Q: [ 12.5 -19.7  -7.7 -20.0  37.4  14.3   7.1   3.3 -30.1  37.8 -30.2  -0.8
 -12.0  33.5  14.9 -12.5  18.1   2.8 -15.1 -11.9 -10.4 -35.7  13.2  16.8
  -9.4 -51.2  -7.0  16.8  -7.2 -63.8  34.7  34.4 -72.5  20.5 -37.9 -27.9
  20.6 -32.4  -5.6  39.2 -16.4  11.3 -55.5  49.6  24.2   2.1   1.3]
B: [-85.9  27.0  34.4 -83.0  31.7 -46.6 -19.9  31.6 -32.0  -3.1 -27.9   8.0
 -12.3  21.0   8.7  -9.5  20.6   7.7 -17.1  -4.4 -21.1 -46.8  12.7   9.1
 -14.8 -63.1 -15.6  22.7 -14.1 -78.8  27.1  50.6 -76.9  28.9 -36.6 -31.5
  22.7 -27.2  -7.4  35.0 -15.0   1.9 -64.2  51.6  31.9  -5.1   6.8]
L: [ 10.6 -19.8  -0.5 -18.2  40.5   8.9  13.0   4.3 -29.9  28.2 -22.7  -2.9
 -11.6  38.5  20.3 -13.1  18.4  -1.8 -16.5 -18.5  -3.6 -26.4  19.7  17.3
 -10.1 -45.3  -4.6  15.5  -7.6 -49.6  40.2  28.9 -65.7  12.5 -33.9 -31.3
  15.5 -34.5  -7.7  38.7 -18.1  11.7 -51.6  58.6  10.8   4.5   1.5]
V: [ 17.6 -20.9 -20.3 -23.8  32.5  22.4  -4.8   2.9 -30.9  56.6 -54.0  -3.6
 -11.6  26.8   5.0 -11.7  13.8  11.4 -12.8  -0.4 -20.5 -52.5  -1.8  19.4
  -2.7 -59.4  -8.4  14.5  -4.1 -85.9  27.0  34.4 -83.0  31.7 -46.6 -19.9
  31.6 -32.1  -3.1  46.1 -11.4  19.5 -57.2  28.2  49.7  -1.2  -1.6]
asked: [ 17.6 -20.9 -20.3 -23.8  32.5  22.4  -4.8   2.9 -30.9  56.6 -54.0  -3.6
 -11.6  26.8   5.0 -11.7  13.8  11.4 -12.8  -0.4 -20.5 -52.5  -1.8  19.4
  -2.7 -59.4  -8.4  14.5  -4.1 -85.9  27.0  34.4 -83.0  31.7 -46.6 -19.9
  31.6 -32.1  -3.1  46.1 -11.4  19.5 -57.2  28.2  49.7  -1.2  -1.6] | V
asked: [-31.5  22.7 -27.2  -7.4] | B
asked: [-85.9  27.0  34.4 -83.0  31.7 -46.6 -19.9  31.6 -32.1  -3.1] | V
asked: [-14.1 -78.8  27.1  50.6] | B
asked: [ 31.7 -46.6 -19.9  31.6 -32.0  -3.1 -27.9   8.0 -12.3  21.0   8.7  -9.5] | B

G: [  5.6  44.7   8.1 -34.6  18.7  31.9  43.1 -52.6 -20.5 -86.8 -16.3  11.3
  48.5 -10.9  13.1  79.9 -23.0  46.4  15.7  21.6  16.2]
F: [  6.7   4.2 -12.6  -5.2   5.9  56.9 -17.3 -64.4 -35.9  12.6  28.0 -15.9
  19.1  19.1 -40.4  36.0  26.3  11.8  -1.0  18.2  35.9]
R: [ -9.0  -8.5 -10.2 -48.0 -49.1  12.1  22.3   5.4 -45.8 -21.1  17.6 -16.1
 -16.6 -25.0 -14.8  17.5 -28.2 -42.3 -16.3 -13.9 -84.1]
P: [-61.9   4.0  45.2 -57.8   0.2 -52.8  53.0  42.1 -12.7  -8.9  -7.9 -21.1
 -33.3 -24.2 -12.8 -22.1 -16.9  23.6  -9.9  35.6  22.1]
A: [-10.8  16.5 -39.6  36.8 -36.4 -10.5   8.2  -1.3   6.5  12.4   0.0  30.0
  21.6 -12.8 -18.7  -5.2  34.4 -37.9  -6.1 -26.2   6.7]
D: [  0.1  88.8  50.3  18.9  -4.3  -8.2  11.3  79.9 -16.3 -23.0 -10.9  43.1
 -52.6 -20.5 -86.8  48.5  13.1  -6.1 -66.0   0.4  18.2]
X: [-10.9  43.1 -52.6 -20.3 -86.8  48.5  13.1  24.5  16.2 -16.5  35.2 -16.8
  12.5 -14.3 -11.6  34.0 -26.2  -2.2 -43.0 -74.6  42.0]
asked: [-20.5 -86.8  48.5] | D
asked: [-10.9  43.1 -52.6 -20.5 -86.8  48.5  13.1] | D
asked: [ 48.5 -10.9  13.1  79.9 -23.0  46.4] | G
asked: [ 11.3  79.9 -16.3 -23.0 -10.9  43.1 -52.6 -20.5 -86.8  48.5  13.1] | D
asked: [-26.2   6.7] | A

W: [-56.8  59.6 -62.7 -63.7 -58.8 -67.8 -52.9  75.6  33.9 -36.9 -74.3 -56.6
  79.0 -43.7]
T: [-45.7  70.9 -29.0  46.8  -1.0 -68.0  52.0 -75.9   7.9  61.7 -14.2 -19.1
  73.0  -5.6]
C: [-45.7  70.9 -29.0  46.8  -1.0 -68.0  52.0 -75.9   7.9  59.7  40.4  64.5
 -65.7  53.6]
K: [ 67.4  58.5  47.5  68.3  51.3  50.9  62.2  45.1 -62.3  58.9  69.9   1.4
 -33.2 -55.2]
Z: [-29.2  46.8  -1.0 -68.0  52.0 -75.9   7.9  61.7 -14.2 -19.1  73.0  64.5
 -65.7  53.6]
asked: [-45.7  70.9 -29.0  46.8  -1.0 -68.0  52.0 -75.9   7.9  59.7  40.4  64.5
 -65.7  53.6] | C
asked: [-62.7 -63.7 -58.8 -67.8] | W
asked: [-29.0  46.8  -1.0 -68.0  52.0 -75.9   7.9  61.7 -14.2 -19.1  73.0] | T
asked: [-52.9  75.6  33.9 -36.9] | W
asked: [-29.2  46.8  -1.0 -68.0  52.0 -75.9   7.9  61.7 -14.2 -19.1  73.0  64.5
 -65.7  53.6] | Z
asked: [ -1.0 -68.0  52.0 -75.9   7.9  61.7 -14.2 -19.1  73.0  64.5 -65.7] | Z

S: [-16.0 -28.3  -6.0   3.0 -16.8  10.1 -11.7  -0.4 -36.5  -2.4  12.6  -9.7
  38.6   6.9 -15.9  -3.5  20.7   2.7  25.3  19.8  -8.5 -25.3  22.3  -2.0
 -25.2 -15.9 -20.4  -1.5 -33.6  -2.0  25.3  17.6  -3.1  -2.5   8.7  -5.2
 -16.8 -27.9 -33.3 -15.9 -10.0 -32.5  -6.9 -15.0  14.9 -17.2  56.8  32.6]
M: [ 10.0   8.5  22.0   3.6 -23.0   5.8  12.1  13.3 -38.8 -26.9  16.7   4.2
   5.8  -7.7  -1.2   2.3   8.8 -14.0   9.6  40.1   4.1 -35.9   9.0  20.1
   3.3   1.8  11.5 -14.4 -53.7  20.1   9.6  14.0  10.7  -0.2  41.4 -16.7
 -23.0 -17.4   9.4   1.8  -8.0  -6.9 -23.5 -14.7  22.2 -45.3  27.8   7.9]
H: [ 10.0   8.5  22.0   3.6 -23.0   5.8  12.1  13.3 -38.8 -26.9  16.7   4.2
  21.4  -7.7  -1.2   2.3  13.9 -14.0   9.6  40.1   4.1 -35.9   9.0  20.1
   3.3   1.8  11.5 -14.4 -53.7  20.1   9.6  14.0  -4.2  -0.2  41.4 -16.7
 -23.0 -17.4   9.4   1.8  -8.0  -6.9 -23.5 -14.7  22.2 -45.3  27.8   7.9]
U: [  6.9  -8.9  23.1   7.5   8.2   3.4  21.6   2.8  -9.2   0.9 -10.2   9.6
   0.5   2.8   9.7  -2.0 -10.5   3.1  21.6  12.9   6.1 -12.8   0.7   6.6
  -1.0   9.4   3.8   6.8  -1.4   6.6  21.6   0.4  32.7   3.1 -10.6  12.1
   8.2   7.5  -8.7   9.4   1.6 -13.5  -0.3  -2.6  10.6 -20.5  11.4  -6.0]
N: [-16.0 -28.3  -6.0   3.0 -16.8  10.1 -11.7  -0.4 -36.5  -2.4  12.6  -9.7
  38.6   6.9 -15.9  -3.5  20.7   2.7  25.3  19.8  -8.5 -25.3  22.3  -2.0
 -25.2 -15.9 -20.4  -1.5 -33.6  -2.0  25.3  17.6  -3.1  -2.5   8.7  -5.2
 -16.8 -27.9 -33.3 -15.9 -10.0 -32.5  -6.9 -15.0  14.9  -7.8  74.7   0.4]
asked: [  8.7  -5.2 -16.8 -27.9 -33.3 -15.9 -10.0 -32.5  -6.9 -15.0  14.9  -7.8] | N
asked: [-10.6  12.1] | U
asked: [-7.7 -1.2  2.3 13.9] | H

J: [ 14.9 -25.4  18.1  26.5]
E: [-17.6  71.5  55.8 -36.7]
Y: [ 48.4  18.1  26.5 -25.4]
asked: [ 18.1  26.5 -25.4] | Y

tifo: [ 12.2 -42.2  28.8 -27.0  -7.2 -42.5  -2.8  42.0 -31.8  17.7  -5.8  -3.1
  56.6 -41.2  26.5 -50.4  32.7]
Vir: [-21.9   1.8 -14.6  10.4  50.6  13.7  18.6   2.5 -16.3 -72.2 -47.4  -0.4
  -5.8  23.4 -49.2  28.0  49.9]
paza: [-37.7  12.5 -53.6 -14.4 -16.9  25.2 -51.2 -63.6 -25.6 -11.8  40.9 -19.7
  38.5  17.8 -20.9   7.8 -17.0]
non: [  9.4 -13.6  60.8 -14.5   4.1 -47.0  -4.1  -2.7 -93.8  -2.7  -5.1 -10.7
  15.0  -4.9  42.3 -15.3   2.1]
Nane: [ 15.4 -37.4 -52.0  26.8  -6.3  39.3 -14.4  35.8  76.7  -1.8  30.4 -28.7
   5.6  -2.1   5.6 -28.3 -33.1]
tep: [-26.9 -39.8 -26.0  25.9  -4.3 -34.0  66.0  -5.1  36.1 -18.8 -53.8  25.8
  21.3 -35.5  -8.2  38.3   2.4]
sute: [ 36.1 -25.4 -45.7  47.5  13.1  60.9   7.8  -4.7  48.0 -11.7 -33.6   3.8
 -27.3  35.8  -3.6  -0.3 -43.9]
romo: [-40.9 -36.7  -7.6   9.1  -0.9 -53.3  37.8 -36.1 -28.2 -40.6 -29.2  28.5
   0.2 -48.6 -49.6   5.0   7.9]
gef: [  0.2 -43.5  20.8  -2.9   9.9 -19.0  16.2  70.5 -24.1  25.2 -10.5 -41.6
  18.5  48.7  61.9 -16.6  -6.9]
Nop: [ -9.8  10.4   5.8  17.1  42.1   5.6  15.3  27.1  10.2   9.0   2.1 -59.0
  65.7   9.6  24.4  56.5  53.3]
asked: [48.7 61.9] | gef
asked: [ 60.8 -14.5   4.1 -47.0  -4.1  -2.7 -93.8  -2.7  -5.1 -10.7  15.0  -4.9] | non
asked: [ -2.1   5.6 -28.3 -33.1] | Nane

gomod: [-18.5  31.7 -10.5 -27.4  -4.1   1.6  13.3  12.7]
Lisem: [88.5 49.7 79.4 53.7 80.8 45.5 76.4 37.0]
kofun: [-10.5 -27.4  -4.1   1.7 -10.6  55.9  49.5 -13.8]
asked: [-18.5  31.7] | gomod
asked: [-10.5 -27.4  -4.1   1.6] | gomod

